Rows are one point carried round by a steady rotation, each followed by how many ticks it has turned.
The counts run from 0 to 608.
[ 89 161 111 136 150 136  96 132  82 104 148 129 132 151 111  94 143 101
 132  84  97 100 164 106 113  76 122 161 159 141 141 106 100 119 148 136
 135 108  99 132 172  97  71 117 127 135  87 130 130 148 110 110  95 144
  88  87 113 101  90 123 109  71 148 104 102] => 103
[ 99 151 120 116 152 186 113 135 118  35 118 144 103 124 130 107 135 109
 131  90 114 124 154 113  89 134 131 143 143 127 151 108 132 166 167 173
 109 133  98 125 141  94  79 131 114 182 116  89 160 147  71 120 120 120
 127 142 113 132 108 109 158 126 141  85 118] => 287
[ 70 132 117  92 182 134  94 109 100 101 143 129 109 112 123 162 156  77
 128 124 121 127 119 115 128 106  96 107 179 101 163 110 132 147 185 146
 110 105  87  93 166 113 102 149 100 134  77 123 149 148 100 131 123 117
 142  80 119 110 108  89 116 131 149 118 144] => 470
[137  98 100 144 146 153  70 138 118  65 150 104  83 102  89 112 124  91
 147  96 107 161 156 123  98 112 108 163 145 106 157 117 139 140 165 135
 128 140 125 151 124 131  61 151 124 141 144 115 143 164  85 120  90 126
  93 159 103 123 134 114 167 126 179 157 137] => 19
[100 144  99 144 143 153 100 143  90  85 147 104 124 114 108  94 139  87
 128  85  99 138 147 109 101  87 136 150 153 153 137 110 120 155 201 127
 113  74  78 115 141  96  95 139 122 123  97 116 134 139  93 112  94 164
 110  94 127 121  97 113 149 125 171 119 124] => 82
[114 144  87 139 155 141  76 135  55  83 166 129 131 120 101 121 157  88
 134 114 113 103 153 124 115  70 110 117 160 143 131 123  97 119 161 126
 110 116 111 106 153 111  71 129 148 151  80 138 125 147 104  92  89 169
  84  82 135 121 105 131  98 129 147 106 138] => 91
[118 126  93 139 135  99  87 139  66  88 169 114  90 100 116 133 101  78
  64 135  93 130 136 143  75 119 101 146 171 137 165 138 136 122 183 156
 151 129 109 101 128 146 110 141 110 103  85 139 119 153  85 111 106 141
 128 121 127 127 133 106 155 155 153 139 115] => 410
[ 99 103 121 126 162 170  73 107 102  80 131  98  94 116 104 113 112  90
 112 121 117 153 142 117  82 117 121 143 165 117 194 109 164 154 183 122
 146 114 107 128 125 136  90 149 110 127 114  88 161 163  81 108  87  89
 131 136 109 134 119 123 176 147 165 146 120] => 23
[ 98 165 135 140 133 130 106 118  90 107 172 129  96 148 119 134 122  99
  45  89  89 116 141 119  76 112 112 156 149 116 165  97 147 119 120 116
 171 147 131 114 142 133  68 141 115 173 107 130 125 164  98 132 123 102
 146 124 102 142  78 138 150 107 115 114  90] => 379
[ 81 117 133 123 176 141  80 116 106  58 113 117  99 136 116 139 172 111
 109 146 107 138 140 130 120 128 100 125 142 105 135 117 122 110 147 111
 118  88 130 126 145 139  70 179 103 160  77 140 163 187  96 108  88 139
 124 106 134 132 128 127 148 183 141 123 166] => 252
[ 79 130 106 135 175 152 103 128 123  38 125 161 117 145 100 108 122 119
 141 115 104 128 151 115  78 122 118 147 156 119 151 102 101 145 149 163
 139 122 111 152 149 123  69 138 133 171  95 100 160 163  83 129 119 125
 105 134 153 100  97 117 159 116 125  71 120] => 275
[110 144 119 122 126 148 106 142 121  57 111 130 103 125 163 132 174 112
 112  77 113 117 135 181 104 121 101 127 127 133 110 116  93 114 144 153
 108 101 112 117 162  82  64 143 114 145  96 113 157 172  62  96 112 139
 127 134 157 118 113 150 141 118 107 120 133] => 505
[ 76 147 130 136 173 154  69 136  74  93 114 118 131 154 108 139 129  82
 151 117 120 135 153 126 123 112 101 129 175 100 151 127 136 110 103 128
  89 164 122 121 168 141  73 133 146 143  43 138 142 184  84 107 129 109
 128 108 134 110 124 127 168 119 116 108 136] => 533
[110 137 123 128 130 168  95 170 120  89 123 126 131 153 126 100 112  83
 145  52 102 146 154 115 115 123 109 157 129 107 161 130 148 111 123 176
 110 161 103 127 164 133  58 127 117 159 110 125 133 158  94 121 134 128
 139 158 121 137 104 136 171  95  94 120 112] => 548
[ 83 168 137  83 168 161 111 145 106 111 145 150 105 124 129 137 151  94
 117  87  84 129 131 106 104  95 125 116 123 114 159 107  93 108 178 159
 134  84  99 104 155 112  96 134  76 147  81 119 134 157 103 126 131 127
 130  95 114 152  73 111  99 138 127 115 133] => 476
[113 126 100 100 128 135  92 150 156  73 143 139  95 105 120 144 166 103
  88 102  84 146 144 134 108 127  86 124 114 110 147 114 132 160 177 175
 121 113 110 141 145 127  56 163  92 155 126 115 130 154  61  99 112 150
 118 165 149 138 129 144 132 174 139 132 166] => 236
[127 112 117 133 167 144 104 124  86  40 168 141  94  89 107 124 135 104
 108 108  97 143 144 128  87 134 115 146 135 107 150 111 134 151 170 144
 156 155 115 138 115 142  91 141 107 179 115 126 144 145  73 107  90 111
 122 160 123 137 112 101 173 148 168 110 127] => 26
[ 80 160 131  97 140 121 104 148 149  87 157 154 117 135 110 153 137  87
  88  97  64 147 135 120 115 104 107 125 105  82 169 104 118 136 143 164
 170 120 126 133 170 169  64 156  84 158 110 137 120 160  99 133 124 118
 142 149 121 131  87 128 132 147 135 108 143] => 215
[118 165 103 151 146 144 103 141 128  92 127 121 121 139 104 121 153  77
 141  84 107 101 171 111  96  79 117 141 142 124 154 113 119 144 149 139
 134 152 120 122 192 103  78 135 151 125  78 113 121 151  83 127 117 156
 126  83 103 106 112 139 121  87 148 104  79] => 112
[ 79 142 136 149 146  81  68 119 102 102 160 130  83 128 112 133 127  97
  99 115 112 132 131 101 110 113 102 177 163 112 145 138 140 128 169 106
 137  87  96 133 137 132  78 154  94 114  77 130 158 192 115 125 134 126
 117  94 116 109 114 107 136 113 151 137 127] => 428
[116 158 120 114 153 115 120 120 131  52 173 156  85  91 144 153 168  89
 117  75 100 104 132 112 102 108 118 154 133 115 130 112 124 164 179 163
 143 105 109 133 142 126  88 118 107 121 127 137 165 169  63 118 125 123
 113 123 120 121 114  99 127 131 155 106 129] => 454
[ 97 121 100 125 152 164  88 138 105  82  86 110 109 130 144 122 154  91
 144 105 109 143 154 168 119 131  86 151 155 126 139 120 124 137 158 168
  78 122 106 118 176  93  82 133 129 104  74 121 158 171  55 102 102 147
 102  96 156  91 134 119 175 112 142 143 138] => 511
[ 95 134 124 103 167 185  90 123  72  76 127 115 134 129 118 125 130 115
 133 122 135 158 163 160 134 123 104 115 171 137 129 118 117 111 136 171
  99 131  95 108 171 126  86 140 128 132  51 117 149 146  71 104  76 116
 108 133 161 109 118 127 176 118 125 121 122] => 523
[108 124 115 139 162 109  76 110  92  70 156 140 110 119 114 149 139 110
 119 119 108 131 102  98  97 136 111 119 159 118 180 138 148 111 185 101
 132 135 132 123 140 118  62 153 102 218 102 118 152 163 118 111 143 128
 137 135 111 140  97 134 115 119 131 109 128] => 46
[ 67 140 117 120 172 171  96 125  68  96 102 118 117 127 127 121 162 108
 110 115 117 120 138 109 118 120 133  97 174 148 160 114 157 150 163 132
  91 130  96  85 144  86  86 126 103 185  84  92 147 136  91 123 115 121
 125 123  86 146  94 104 163 135 129 127 139] => 303
[119 135  90 124 139  83  58 142  88  96 169 110 104 110  95 140 119  95
  82 127 104 142 146 122 116  98  87 145 160 137 136 141 138 123 171 137
 136 102 107 107 128 127  82 148 107 102  96 145 109 156 110 124  88 162
 109 132 114 137 140  92 140 132 166 157 142] => 415
[125 126 106 127 141  92  73 156  98  92 165 112  95  98 101 121 112  74
 103  94  90 168 148 130 105 117  98 154 146 134 168 142 128 122 192 148
 137  94 116 123 122 150  92 148 108 109  79 145 101 147  91 122  97 152
 112 129 132 152 127 101 142 145 156 157 119] => 414
[ 97 123  98 145 167 136  71 114  63  86 137 103 132 133 113 115 135  97
 143 107 133 119 149 130 138  97 110 142 161 136 142 111 117 123 161 102
 118  92 112 105 182 125  69 155 126 138  56 126 133 139 113 116  93 143
  87  69 123 104 104 135 109  89 160 115 104] => 95
[117 167 129 122 107 104 108 144 109  84 174 132 123 121 153 130 141  93
  71  61  91 106 149 143 106  96  89 154 150 124 126 131 125 134 114 172
 157 137 101 123 139 138  75 114  99  91  95 112 138 178  76 108 113 111
 110 168 134 118 127 140 174 111 110 122 116] => 173
[100 159 127 152 105 121  80 131 127  91 180 135 121 147  87 108 143 106
  93  79  63 104 152  97  96 118  95 162 164 110 119 117 164 153 137 115
 138 119 124 131 117 142  40 159 110 140 134 115 137 171  94  91 129 139
 108 145 108 136 111 161 140 129 132 141 140] => 601
[ 90 180 102 122 142 120  72 131  84 148 140 106 117 124 116 135 133  79
  89  97 121 152 147 135 116 108  94 122 184 143 142 134 147 119 128 154
  86 137  82  84 151 112  93 131 101  95  42 122 119 139 103 133 116 141
 131 106 119 128 130  97 127  95 139 150 124] => 146
[117 124 103 132 136 159 120 166 113  56  91 127  99 125 138 127 152 107
 124  81  92 119 153 153  89 106 112 119 113 125 147 113  84 120 145 181
 120 119 116 114 171  94  74 126 124 118  90 124 139 173  55 122 105 150
 112 113 166 113 117 136 144 130 128 107 140] => 506
[119 138 115 148 145 137  99 111 145  48 161 127  76  97  96 137 149  86
 104 113 105 109 157 123  77 105 125 123 161 111 153 122 148 166 145 116
 161 139 124 116 123 139  73 158 147 140 132 107 147 178  84 111  85 104
 133 156 124 132 153 117 162 152 151 131 138] => 16
[101 115 125 170 134 132  89 119 120  73 152 124 103 146 106 117 123  90
  98 108  69 125 148 127  66 137 105 154 167 100 149  98 159 163 159 126
 139 144 150 138 138 167  58 148 147 115 141 133 135 161  73  94 109 135
 115 131 126 101 121 170 159 115 140 122 117] => 608
[ 97 141 119 142 138 152 115 138  92 115 115 123 124 147 146 109 139 113
 102  73 117 117 161 122 111 117 102 183 146 143 164  95 130 138 156 155
 126 133  89 132 177  83  78 115 113 138  96 114 148 145  94 139 130 128
 105  98 121 109  86 121 140  72 138 121  71] => 115
[119 113 108 150 138  98 100 132  75  71 162 112  79 109 131 139 125 102
  42 113  97 144 130 145 104 139  87 144 141 143 166 117 133 118 172 147
 155 121 127 114 132 130 108 146  91 119  76 141 118 147  78 125  97 143
 125 134 132 143 115 104 168 144 143 132 115] => 409
[111 135 105 137 125 114  88 123 101 119 142  81  75 121 109 125 131  79
  71 111  98 138 146 123  83  98 104 161 168 135 175 119 152 143 171 136
 151 100  90  97 129 119 104 132 108  87 108 117 121 162  97 134 104 138
 135 112 104 143 133  92 168 139 164 158 123] => 406
[ 96 118 103 142 154 150 102 127  61  84 128 111 122 124 105 113 135 100
 116 133 101 122 146 121 105 102 115 128 175 174 157 110 103 149 188 124
 125 104  94 107 152  99 115 134 138 127  55 116 125 135  92 105  90 132
 109  75 144 121  98 123 140 140 152  96 125] => 86
[107 124  97 153 108 156  87 175  80 101 121  89 106 133 114 129 144  81
 118 100  81 148 134 131  91 116 118 126 149  99 160 120 161 128 143 161
  96 153 121  97 139 139  70 123 126 125 126 137 121 133  78 117 125 159
 114 141 111 140 100 112 190 136 134 170 149] => 570
[ 89 151 162 109 144 157  97 118  90 109 174 123 115 108 154 135 125  80
  90  77 101 153 132 137 133 121 108 149 138 116 139 100 149 149 154 154
 136 107  83 116 133 161 107 127  70 102  78 132 147 148  80 116 118  79
 125 150 118 126 107 109 194 140 138 131 112] => 190
[106 126 111 161 142 158  90 122  99 115 114 125 106 147 131 127 143  95
 131  82 133 114 149 127 102 104  91 160 164 135 159 100 158 151 156 128
 102 154 120 118 189  96  80 129 138 120  84 131 146 165  76 118 119 120
 122  85 114  93 106 140 135  71 134 143  71] => 116
[ 95 111 107  92 162 159  91 137  75  95 133 132 100 120 130 134 157  99
 117 117 112 134 128 133 127 108  83 121 108 110 183 121 119 122 199 151
 129 102 121 113 180 115  92 119  83 133 105 142 126 171  94 122  93 131
  93 111 106 126  96 108 109 137 164 126 126] => 468
[112 140  99 132 118 130  81 147  95  96 124  88 117 142 110 152 159  81
 107 116  82 140 133 120 120  90 100 107 155 109 139 138 173 158 132 151
  88 177 118  91 151 136  66 135 126 133 112 135 117 146  82  97 106 158
 123 150 105 149 131 118 174 158 133 163 168] => 571
[ 88 126 104 155 157 141  89 164  79  76 101 128 138 143  97 104 109 101
 127  92  90 144 142 137  98 139 122  92 148 136 169 133 127 130 149 128
 106 133 117  87 150 126  77 138 134 176  61  99 103 128 102 129 124 138
 124 114 148 140  94 150 154 110 112  94 122] => 317
[127 150 124 113 126 132  87 157 119  81 159 111 117 111 123 152 124  55
 111  91  88 138 154 154  98  91 115 132 156 108 147 126 123 170 149 168
 148 138 115 115 150 170 100 116 120  75  94 132 124 159  69 111  96 101
 109 141 133 112 138 117 176 140 142 133 124] => 183
[ 83 164 141 136 154 142  79 109 114 102 127 116 139 159 126 142 144  97
 134  92 130 134 134 119 138 126 105 146 159 104 135 121 162 114 105 117
  89 140 104 125 172 130  43 140  91 161  86 111 150 176 106 103 138 112
 136 142 103 114 101 121 171  87 106 141 124] => 542
